In the rows, 128 means zero.
A single turn carries every row of the set below to another of its rows. Some are shown first; where does it send the rows asked next?
Dop: [141 147 124 120 116 142  95 124  95 141 106 123 105 131 127 130  97]
zot: [136 112 121  94 131 158 120 119 138 119 134 135 107 141 112 160 105]
nom: [141 132 127 112 132 152 144 121 163 103 126 119 116 134 108 129 138]
dup: [164 182 115 122 108  97 134 131 142 107 123 150 107 144 105 156 121]
bom: [137 138 136 124 122 116  97 122 119 131 191 114 112 127 107 143 114]
bel: [168 179 115 112 120 101  96 124 128 114 119 155 107 127  87 144 113]
duro: [143 132 129 131 123 170 115 112 147 118 120 127 116 123 122 145 146]
luku: [130 155 149 154 116  94 119 124 103 122 144 143 116 107 110 161 146]
kuref: [127 149 137 140 110 122 105 118 126 130 188 112 117 132 114 143 121]
gafe: [146 122 128  88 146 152 114 121 144 103 129 127 112 124  94 128 121]
Rak: [128 144 142 126 126  77 126 133 103 120 155 146 111 117 101 168 113]
masig: [113 156 145 143 112  86 108 120 105 125 146 149 122 112  96 154 117]
kepo: [139 155 142 142 118 123 103 120 131 125 183 107 120 123 111 130 137]
buluv: [119 137 166 114  92 141 108 120 128 115 103 157 116 123 110 123 134]
falaf: [122 120 160  99  97 132 132 132 126 115 116 160 103 142 123 149 116]
lumus: [116 132 125 116 114 166 105 108 149 123 123 137 124 136 107 143 113]
movel: [168 141 124 107 138 127 135 137 107 120 114 106  92 133 131 123 114]
bazes: [170 168 111 119 110 105 115 128 126 119 126 158  99 140 111 175 114]
Kanav: [145 117 159  83 119 129 112 132 114 109 112 158 100 121 107 131 127]
lam: [143 152 144 124 138  78 117 133 104 108 148 141 115 102  89 142 133]
kige: [139 143 133 118 129 110 108 127 126 123 190 108 115 129 101 128 116]
salir: [178 180 117 129 115 110 102 125 126 116 117 152 105 123 110 158 137]
venut: [131 135 160  95 109 124 144 133 140  97 111 149 107 132 106 116 135]
Gop: [132 149 123  98 120 121 127 131 117 124 116 118 107 149 114 118  77]
sipa: [146 165 128 128 121 133 122 126 124 121  99 103 113 128 116  96 124]
vog: [134 152 123 138 102 140 136 126 119 135 110 114 107 146 145 132 113]
nug: [149 145 137 131 127 112 117 127 129 119 190 105 112 125 110 131 136]
gubig: [149 190 114 127  99 105 105 120 140 115 117 155 115 139  99 150 111]
Savi: [145 125 163 114 106 138 134 128 126 109 107 151 102 126 130 137 155]
desek: [128 162 146 143 123  77 141 132 120 108 146 136 121 111  99 141 143]

kuref moves to kige
nom moves to lumus
desek moves to masig
And these:
Kanav moves to Savi
gubig moves to bel
Gop moves to sipa

